One hidden turn or mirror swaps the rows below in pairs. Which row is each named row swapped with?
z_52: .03, .08, .34, .04, -.33, -.05, .08, -.10, .09, -.10, .14, -.11, -.04, -.11, .04, -.16, -.17, -.12, .10, -.11, .17
z_966: -.11, -.04, .08, .12, .06, .12, -.10, -.40, .16, .04, .28, -.01, .17, -.03, -.17, -.20, -.12, -.04, -.02, .01, .02
z_15: -.12, .09, .07, -.05, -.07, -.08, .14, -.10, -.17, .17, .26, -.29, -.04, .09, -.07, -.10, -.10, -.22, .11, -.11, .10
z_215: -.05, -.10, -.08, .16, .00, -.24, -.10, -.25, -.01, -.22, .02, -.01, -.01, .08, .12, .02, .00, .30, .03, .14, .00
z_408: -.10, .03, .06, .14, .01, .00, .18, -.20, -.14, .06, .23, .08, .06, .03, -.06, .10, -.18, .01, -.16, -.24, -.25
z_988: -.11, .10, .04, .09, -.02, -.03, .17, -.16, -.16, .14, .26, -.03, .01, .10, -.13, .10, -.18, -.12, -.13, -.26, -.14
z_251: -.12, -.15, .16, -.05, -.06, -.17, -.02, .21, .25, -.05, .21, -.06, -.02, .22, .05, -.16, .00, .27, -.07, .04, .17
z_69: -.08, -.23, .07, -.06, .02, -.16, .12, -.03, -.12, -.11, -.02, -.14, -.02, .30, -.07, .26, .12, .08, -.10, .02, .03
z_998: -.05, .00, .23, .29, -.16, -.24, -.14, -.20, .06, .01, .15, .02, .07, .00, .15, -.08, -.18, -.04, -.24, -.20, -.07
z_546: -.07, -.18, .07, -.14, -.05, .00, .15, -.12, -.10, .10, .10, -.22, -.04, .20, .02, -.05, .17, -.13, .26, .08, .19
z_542: .02, .05, .05, .15, -.30, .06, .03, -.10, .17, -.10, .08, -.03, .02, -.22, .02, -.31, -.11, -.14, -.12, -.02, .06
z_544: -.18, -.15, .18, .05, -.03, -.07, .02, -.13, .02, -.18, .22, .05, -.03, .04, .30, -.15, .16, .14, .16, .11, .28
z_830: -.06, -.16, -.06, .23, -.15, .22, .04, .06, .11, .14, .22, .04, .18, .07, -.01, -.21, -.10, -.21, -.06, -.18, -.07
z_897: .03, .08, -.07, -.09, -.25, -.16, .13, -.12, .16, -.13, .43, -.13, .04, .12, .04, .05, .04, .05, .24, -.02, .11
z_535: -.08, .12, .13, .15, -.18, .10, -.02, -.27, .23, -.11, .43, -.09, .07, .01, -.21, -.11, -.06, .06, .08, -.05, -.06
z_194: -.05, -.18, -.15, .11, .05, -.09, -.01, -.22, .01, -.18, .01, .06, .06, .07, .04, .06, -.02, .35, -.03, .10, -.10
z_359: .06, -.46, .00, .07, -.09, .02, -.03, -.29, .06, -.08, .23, .05, .04, .09, .05, .23, .11, .07, .09, -.02, .20
z_220: -.02, .17, .05, .09, -.19, .06, .09, -.17, .18, -.18, .44, -.18, .05, .02, -.17, -.01, .04, .04, .22, -.03, .02
z_376: -.08, -.07, -.18, .16, .05, .02, .04, -.21, -.01, -.04, .14, .18, -.01, .05, .02, .10, -.15, .25, -.15, -.07, -.18
z_621: -.10, .10, .12, -.11, -.10, -.08, .16, -.17, -.19, .18, .26, -.24, -.12, .05, -.08, -.10, -.09, -.14, .12, -.08, .14
z_469: -.14, .01, .07, .27, -.18, -.25, .04, -.01, .12, .03, .10, .05, -.04, -.01, .23, .04, .05, -.19, -.20, -.25, .20
z_537: -.20, -.04, .10, .12, -.17, .10, .12, .02, -.05, -.27, .10, .07, -.08, -.02, .09, -.08, .07, .30, .06, .06, .26
z_333: .01, -.41, -.03, -.02, -.04, .04, -.06, -.16, .04, .06, .20, -.06, .00, .22, .07, .03, .17, .02, .23, .11, .21
z_762: -.17, .02, -.05, .04, -.18, -.03, .07, -.21, .02, .06, .27, .11, .36, .15, .08, .00, -.05, -.33, -.09, -.11, .10
z_222: -.09, -.09, .21, .04, -.02, -.06, -.07, -.23, .08, -.13, .22, .00, -.07, .01, .33, -.16, .07, .06, .18, .11, .28
z_308: -.05, -.28, .14, -.03, -.03, -.15, .09, -.07, -.08, -.13, -.03, -.13, -.03, .23, -.06, .29, .09, .11, -.13, -.02, -.01
z_552: -.22, -.07, .11, .09, -.13, .16, .21, .10, .00, -.21, -.01, -.01, -.11, .23, -.05, .05, .24, .01, -.12, -.05, .01
z_493: .07, -.17, -.16, .14, -.18, -.02, .18, .12, .02, .08, .11, -.01, .30, -.05, .00, -.12, -.25, .05, -.01, -.20, .06
z_855: -.09, -.08, .16, .06, -.10, -.11, .08, .31, .17, -.02, .28, -.12, -.06, .13, .00, -.11, .07, .18, -.13, -.07, .26
z_672: -.23, -.01, -.03, .10, -.18, -.04, .10, -.19, -.03, -.03, .26, .00, .39, .07, .11, -.05, .01, -.32, -.10, -.09, .15
z_790: .00, -.07, .42, .13, -.29, -.11, .08, -.14, .11, -.10, .31, -.01, .02, -.03, .04, .05, -.10, -.03, .14, -.25, .22
z_482: .00, -.22, -.11, .14, -.07, -.01, .14, .07, .05, .10, .16, .04, .29, -.02, .09, -.12, -.28, -.09, -.05, -.23, -.02
z_8: -.10, .07, .03, .08, .00, -.06, .18, -.15, -.17, .12, .26, -.02, .02, .04, -.08, .11, -.23, -.01, -.09, -.24, -.18
z_985: .07, -.37, .11, .15, -.14, .01, .04, -.26, .08, -.06, .28, .09, .04, .11, .05, .25, .13, .10, .17, -.16, .22
z_899: -.06, .03, .05, .17, -.25, .15, -.04, -.06, .15, -.16, .05, -.02, .05, -.16, .11, -.32, -.07, -.05, -.18, .03, .09
z_933: -.14, -.23, .07, -.17, -.02, -.07, -.13, .02, .27, -.02, .07, .10, .10, .27, .18, -.11, .02, .11, -.12, .10, .07
z_803: -.21, -.10, .02, .09, -.09, .16, .14, .08, -.01, -.18, .03, -.02, -.18, .27, -.07, .12, .26, -.01, -.12, -.04, .05
z_267: -.04, -.23, -.17, .08, .13, -.08, .10, -.14, .11, .01, .01, .09, .01, .15, -.08, .05, .09, -.07, -.10, .13, .36
z_174: -.21, -.04, -.05, .19, -.14, .30, .13, .08, .03, .02, .18, .10, -.01, .08, -.14, -.12, .08, -.17, -.05, -.20, -.06
z_848: -.01, -.30, .30, .02, -.04, -.30, -.07, -.22, .01, .01, .08, -.19, .21, .14, .07, .08, -.11, -.04, -.11, -.11, -.01
z_472: -.09, .06, .17, .10, -.01, .15, -.11, -.31, .20, -.02, .36, -.07, .14, -.01, -.20, -.17, -.10, .03, .03, -.04, -.03
z_792: -.04, -.07, -.10, .10, -.22, .02, .18, .12, .00, -.23, .05, .03, .03, -.07, -.03, -.05, -.11, .34, .06, .01, .18
z_454: .01, -.17, -.20, .07, .08, -.10, .13, -.13, .15, -.01, .04, .13, -.11, .09, .01, .05, .10, -.11, -.07, .10, .35
z_748: -.06, -.25, .07, -.20, -.08, -.08, .00, -.05, -.07, .11, .16, -.19, -.05, .19, -.04, -.04, .14, -.10, .24, .04, .24
z_246: .01, -.30, .14, -.10, .00, -.24, .06, -.11, -.10, -.06, -.02, -.14, .03, .19, -.03, .22, .04, .13, -.12, .04, -.01
z_56: -.02, -.14, .30, .14, -.10, -.23, -.10, -.22, .06, .10, .19, -.03, .13, .02, .12, -.02, -.18, -.06, -.19, -.24, -.08
z_85: -.11, -.11, .11, .31, -.07, -.03, .17, .17, .17, -.10, .30, -.10, .03, .03, -.16, -.11, .08, .09, -.23, -.16, .25
z_223: -.09, -.16, .14, -.16, -.02, -.04, -.12, .13, .26, -.04, .13, .02, .03, .24, .10, -.13, .03, .22, -.10, .09, .09
z_110: -.18, -.04, .00, .13, -.18, .31, .19, .04, -.02, .11, .13, .04, -.07, .10, -.06, -.12, .11, -.19, -.14, -.17, -.01
z_543: -.14, .01, -.24, .20, -.11, -.20, .06, -.27, -.06, -.18, .07, -.14, .10, -.07, .07, .08, .12, .04, .12, .08, .20

z_855 pairs with z_220
z_848 pairs with z_376
z_792 pairs with z_790
z_672 pairs with z_454
z_985 pairs with z_493
z_333 pairs with z_830
z_56 pairs with z_194
z_748 pairs with z_174
z_246 pairs with z_408
z_546 pairs with z_110
z_472 pairs with z_223
z_897 pairs with z_85

